In the rows, 128 means zero.
D: rows in several groups, each row roughly a mix of its group's directions:
D (160 x 12):
[[149 129 130  91  95 102 149 121 184 166 129 131]
 [179 174 116 132 155 142  94 126 104 110 105 141]
 [118 163 127 156  86 168  96 158 156 136 108 124]
 [ 99  55 128 148 163 134 134 119 142 126 138 145]
 [ 97  85  89 130 137 150 106 140  77 116 119 114]
 [141 186 148 140  97  86  99 116 144 141 114 114]
 [104  59 139 135 137 142 154 120 166 109 114 119]
 [158 167 145 127  87 100 101 129 143 142 106  86]
 [158 100 132 115 175  82 164 108 113 119 146 121]
 [124 141 170 199 141 142 135 112 115 136 153 139]
 [121 121 167 204 139 121 131 102 134 130 146 122]
 [166 126 145 141 121 175 138 158 132 109 169 165]
 [105  72  90 106 154 159 145 119 110 123 150 136]
 [124  84 137 114 168  84 130  93 139 122 165 126]
 [166 124  92 118  90 155 120 134 175 101 118 149]
 [ 99 115 107 125 165 166 152 138 113 102 154 173]
 [162 110 125 114 147  80 159 113 114 129 101 173]
 [133 136 103 147 186 134 135 108  98 132 163 167]
 [165 107 138 115 157  85 136  83 109 147 157 116]
 [153 132 169 122 158  90 147 130 170 153 133 162]
 [170 170 134 104 140 116  88 126 103 126 131 172]
 [ 93 137  94 140 172 145 127 130 106  90  98  97]
 [128 131  86  94 142  92 133 124 122 159 111  75]
 [107 163 140 145  81 166 108 163 105 145 115 112]
 [ 93 142 128 134 128 173  96 110 137 137 166  82]
 [185 164 127 111 146 153 114 102 119 105  91 134]
 [120  74 121 117 141 171 155 126 108 138 159 163]
 [ 92 136 137 166 147 150 102 133  93  75 118 139]
 [161 115 124 110 145  68 163 121 121 132  98 156]
 [125 132  93  53 119 116 114 162 127 123 121 131]
 [156 112 125 112 133  96 157 123  99 128  95 186]
 [127 122 134 157 171 145 158 124 115 109 156 185]
 [119 130 163 146 129 182 160 142 137 109 173 148]
 [124 119  98 118 113  80 114 116 120 148  79  86]
 [146 169 145 124 115  63  99 135 134 141 103 123]
 [ 86 117 145 153 169 123 162 110 100 132 144 167]
 [179 123  94 107  92 116 142 144 154 110 102 156]
 [157 138 132  75  94 117 117 168 161 138 113 108]
 [104 123 102 130 142 132  97 125  95  72  85 118]
 [163 151 163 145 109 119 156 133 176 158 153 143]
 [104  74 114 136 149 181 149 121 113 107 147 135]
 [ 88 123 127 135 174 138 113 160  78 101 118 136]
 [143 181 151 136 116  89 107 146 150 153 159 108]
 [108 113  89  56 128 114 113 157 129 121 122 123]
 [145 133 108 183 133 134 128  96 118 114 173 167]
 [148 140 148  91  83 124 116 155 181 111 128 111]
 [130 125 157 159 163  68 158 134 160 126 126 123]
 [107 170  98 136 106 179 127 164 142 127 100 123]
 [153 198 118 109 115 111 106 147  94 130 128 137]
 [136 127 141 115  76 128 105 131 164 112 125  70]
 [134 116 147 106 114  99 183 170 135 144 158 152]
 [177 176 112 124 162 155 130 104 124 114 100 140]
 [160 191 136 110 110 100  97 143  98 132 129 134]
 [ 76 134 159 160 169 162 109 105 135 129 135 127]
 [ 97  60 137 148 130 150 142 107 161 122 141 128]
 [178 183 133 120 144 114  97 150 120 116 111 153]
 [ 95 132 143 178 161 124  99 137  92  93 127 116]
 [126 136 103  51 100 126 119 142 129 156 124 126]
 [156 126 100 136 136  98 158 133 106 154 186 152]
 [153 164 103 157 163 144  92 120 109  99 134 160]
 [ 73 132 132 139 137 158 100 121  74 110 110 132]
 [129 107 139 121 190  90 158 100 102 130 145 123]
 [140 140 167 199 133 146 137 107 118 143 149 117]
 [133 110 154 131  75  97 172 156 157 120 136 140]
 [176 119 125 104 147  82 155  90 105 147 124 124]
 [ 89 144 128 144 131 187 106 137 134 120 159  90]
 [120 139  87  55 123 118 122 140 121 128  96 134]
 [130 120  86 106 147  82 125 121 106 159  99  90]
 [145 191 128 110  94 117 101 154 104 149 143 135]
 [166 113 120 115 127  83 153 129 124 125  92 180]
 [128 135  73 115 156 101 125 109 116 150  86  95]
 [122  72 106 117 131 182 109 117 105 113 105 117]
 [106  63 129 141 137 153 143 103 154  93 116 119]
 [153 182 150 144  93 101 114 111 153 153 120 103]
 [178 193 138  99 129 122 123 112 124 132 118 148]
 [177  97 113  97 118  93 148 120 153 164 124 114]
 [134 129 160 207 140 133 125 100 116 119 137 118]
 [166 193 136 122  96 127  98 140 109 146 129 118]
 [113 103  87 132 119 192 101 138  97 133 125 119]
 [110 114  89  59 132 103 119 151 135 117 111 136]
 [160 141 105  92  91 111 107 144 160 134  95  95]
 [119 122 166 148 139  74 159 110 169 129 150 135]
 [ 81 154 121 132 146 137  95  75 130 129 116  94]
 [122 139 123 166 161 146 131 107 106 126 146 193]
 [101 141 128 143 126 182 102 133 129 126 171  83]
 [113 117 101 120 115 174  85 122 106 121 159 169]
 [ 92 132 124 137 119 167  87 124 152 130 172  91]
 [106 127  98 120 127  88 123 101 131 138  84  76]
 [111 112  94 115  95 189 104 114  99 114 129 119]
 [172 130  72 107 106 158 148 154 128 105 135 135]
 [140 167 157 128 125  68 135 171 150 135 129 135]
 [ 99 156 116 157 137 155 115 115 115  70  91 123]
 [129 125  82 106 141  92 132 118 124 147  82  84]
 [ 93 145 125 151 118 184  91 140 139 132 161 104]
 [140 149 125 134  66 162 107 149 154 119  94 138]
 [ 83 140 134 139 119 187  97 126 135 121 155  97]
 [ 83 140 139 148 124 172  91 128 152 128 155  93]
 [135  99 127 118 175  87 138  99 103 142 171 130]
 [110 166 107 136  97 190 117 154 142 124 109 119]
 [146 112 129 121 173 111 147  95  76 146 160 133]
 [115 137 169 155 151 108 136 141  66 158 135 122]
 [116 137 120 143 138 159  69  92 115 120 100  93]
 [ 96  58 133 147 151 137 139 117 157 116 140 146]
 [115 159 144 143  77 135 120 180 121 138  92 117]
 [156 172 134 128 104  76  99 124 146 119  93 120]
 [154 137 146 113 109 107 156 126 168 187 151 135]
 [157 115 129 114 174  91 170 100  95 131 121 140]
 [ 81  93 118 132 165 168 136 133  87 125 143 129]
 [ 81  68 128 158 134 119 131 157 141 143 152 125]
 [126 160 116 132  83 171  94 123 165 139 119 101]
 [ 93 111 125 154 152 154 102 142  90  82 115 106]
 [127 113  83 117 138 192 121 111 102 107 104 124]
 [115 163 109 150 138 177  89  83 127 124 129 112]
 [ 75  89 103 116  93 154 141 157 120 138 133 107]
 [132 136  86 131 110 169 121 154 182  98 121 140]
 [ 98 145 114 142 117 183  96 140 153 124 160  94]
 [123 103  85 103 140 177 124 121  94 103  95 123]
 [104  93 108 134 152 105  97 134 111  75 101 109]
 [114 121  92 112 143  94 124 113 111 151  82  81]
 [120 129 168 150 109 176 158 145 143 109 159 159]
 [179 177 121  95 140 144 112 113 102 123 101 141]
 [171 192 140 125 118 121  99 141 138 103 122 151]
 [ 82 135 130 139 123 168  96 137 146 124 167  87]
 [135 139 170 196 135 147 137 115 120 147 159 120]
 [148 185 138 118 110  94 101 157 107 157 147 139]
 [112 129  91 112 141  84 125 105 126 144  79  91]
 [ 85  81 144 163 101 111 136 126 146 116 145  94]
 [147  95 136 119 173  93 144  87 103 135 147 156]
 [ 90 116 144 163 158 114 162 108 109 122 141 176]
 [121  99 129 105 178  75 161 113 109 123 141 127]
 [121 142 106 142 173 112 144 110 105 145 143 189]
 [140 134 143 202 152 129 144  97 136 124 156 121]
 [ 71 140 160 147 172 136 142 140  97 129 127 105]
 [109 128  89 113 140  97 134 108 123 147  86  75]
 [185 177 123 117 150 141 112 110 110 114  98 131]
 [152 196 117 119 115 125  98 157 104 146 138 144]
 [141 143 145 155 128 186 132 135 131 113 164 175]
 [135 141 171 194 129 150 149 101 126 146 136 138]
 [128 158  95  57 112 122 135 142 146 153 124 129]
 [120 105 146 157 156 148 160 143  85 133 138 177]
 [115 102  94  61 118  97 112 143 139 127 113 118]
 [127 137 154 137 156  61 156 157 154 137 129 136]
 [108  56 145 135 147 132 149 116 165 113 120 130]
 [162 131 145 149 112 146 128 143 137 109 178 182]
 [103 125 159 132 171  93 151 123  74 148 128 123]
 [148 192 125 117 101 104 106 155  94 139 128 113]
 [140 126 121 112  82 123 114 132 156 122 106  61]
 [134 132  82  56 134 123 132 158 127 126 113 130]
 [167 189 147 115 107 102 107 136 109 155 130 124]
 [152 180 143 124  89  87 101 120 146 143 110 113]
 [129 180 156 121 103  79 107 127 138 148 104 152]
 [147 106 112 173 155 140 168 127 102 114 161 160]
 [132 156 157 201 136 141 133 100 126 128 151 131]
 [137 131  96 164 158 134 166 114 100 142 162 167]
 [122 127 155  99  78 123  99 141 148 132 121  74]
 [ 88 123 142 118 160 130 123  92  97 146 167  89]
 [115  98 102 125 179 161 163 148 116  99 134 151]
 [121 121 133 102 116  88 190 157 135 157 149 134]
 [159 126 130 132  83  97 160 152 164 119 141 165]
 [115 134 148  91  97  86  89 121 158 126 119  92]]

the one row of each list that fits no group (the others fit one group, some only roughly):
  * q958: [137 114 116 171 171 142 132 110  91 116 155 169]
  * q3: [ 84  97 128 159 100 137 149 135 144 161 172 121]
  * q673: [120  98 145 180 150 120 136 109  92 105 161 155]
  * q286: [153  99 125 123 128  98 186 169 121 136 152 149]
  * q346: [183 132  96 131  82 130 119 148 167 124 113 140]
  * q248: [ 70  82 116 134 108 136 153 137 138 153 153 108]
  * q646: [113  68 121 155 102  91 137 120 155 152 146 114]
  * q557: [168 180 113 151 143 143 111 108 117  83 111 128]
  * q826: [127 122 110 113  60 166 103 151 148 108 131 136]
  * q495: [114  66 135 156 134 158 117 122 167  96 121 136]
  * q556: [135 116 163 133  95 125 165 171 132 131 133 180]
 -> q646
  * q923: [115 104 109 150 161 183 149 121 103 111 165 135]
  * q676: [180 179 123 132 165 145 110 108 125 120 125 156]
  * q819: [106 102 106 130 145 172 169 115 126  91 109 162]
  * q370: [137 129 171 151 147  65 127 140 163 134 147 137]
  * q588: [153 180 134 123 168 134 104 112 101 118  96 157]
  * q904: [123 164 150 163 134  64 132 150 145 133 152 132]
  * q670: [149 137 135 110  83 117  87 135 173 104 112  97]
  * q72: [128 150 117 139  81 149  99 149 178 123  98 151]
  * q675: [105 121 154 125 159 111 142 120  64 147 156 104]
  * q504: [131 109  92  62 128 133 136 157 137 111  93 131]
  * q656: [112 147 110 119 147 182 118 114 134 127 135  66]
 -> q588
  * q927: [123 120 156  98  91  98 106 148 157 112 133  77]
  * q932: [114 148 152 139 130 180 123 114 151 107 186 133]
  * q210: [173 189 126 137 109 119 133 154  93 145 127 126]
  * q616: [146 131  79 110  99 139 127 149 173 109 102 161]
  * q88: [156 164 117 114 165 112 105 114 103 159 142 173]
  * q638: [128 120 102  55 132 138 138 160 117 125  94 130]
  * q532: [107  64 118 139 153 168 148 132 151 109 115 137]
  * q723: [162  98 161 147 171  91 158 141 107 121 144 128]
  * q763: [ 75  92 133 126 102 102 164 153 142 137 138 100]
  * q84: [179 176 128 114 160 131 130  93 115 143 113 152]
  * q465: [135 133  69  92  84 164 116 137 131 122 139 139]
 -> q210
  * q901: [166 180 141 151 133  87 120 134 144 127  90 111]
  * q719: [ 87 111 134 160 161  95 126  93  96 129 142 159]
  * q147: [136 107 151 143 100  74 142 143 145 108 109 174]
  * q74: [100  82 103 106 130 178 158 114 114 147 148 128]
  * q776: [137 186 141  90 124 112  87 120 116 164 122 126]
  * q144: [112 143 129 119 126 147  97  95 134 108 152  60]
  * q429: [137 133  91 109  74 154 123 170 139 104 112 148]
  * q434: [154 104 118 109 150  79 161 122 137 109  91 160]
  * q76: [128 146 113 126  88 177 128 177 131 101 100 122]
  * q827: [168 157 102 131 101 171 134 125 157 116  90 149]
  * q641: [111  88 117 103 174  88 159 124 130 103 147 146]
 -> q776
  * q526: [118 129 119 141  87 167  75 158 146 118 102 114]
  * q451: [166 140 137 143 117 108 159  94 184 159 131 129]
  * q671: [171 113 109 111  96 109 135 158 171  89 121 128]
  * q325: [ 66 113 170 136 124 108 114 140  95 145 146 115]
  * q219: [125  99 146 122 160  69 138 127 101 139 167 109]
  * q957: [126  88 114 108 147  79 160 136 110 143 115  85]
  * q365: [145 117 132 124  97  92 183 161 151 142 121 160]
  * q152: [169 179 106 125 157 155 110 102 103 128 124 152]
  * q749: [121 131 173 138 120 157 145 134 151 100 186 149]
  * q941: [172 127  68 105 107 157 123 104 150 127 140 126]
  * q845: [128 128 112 151 148 111 161 130  94 160 151 186]
  * q145: [104 148  94 127  91 182 116 157 137 106 112 145]
 -> q526
  * q502: [ 77 121 108 136 139 137  97 112  99  78 102 127]
  * q727: [128 126 170 146 140  73 145 148 172 142 147 142]
  * q245: [ 88 103 120 124 143 141  92 147  69 123 154 121]
  * q797: [160  95 113 120 112 119 167 103 188 136 125 124]
  * q736: [142 122 145 139  90 124 169 164 140 126 115 185]
  * q937: [141 121 156 199 126 151 123 107 120 123 155 101]
  * q295: [159 124 144 127  86 127 151 100 163 179 150 124]
  * q122: [106 138 174 166 178 103 138 133 111 156 122 116]
  * q538: [148 129 163 119 105 175 148 159 141 111 176 131]
  * q37: [176 177 121 111 170 146 104 103 121 113 127 129]
  * q669: [179 110 125 140 171 111 126  83 119 147 157 141]
 -> q37
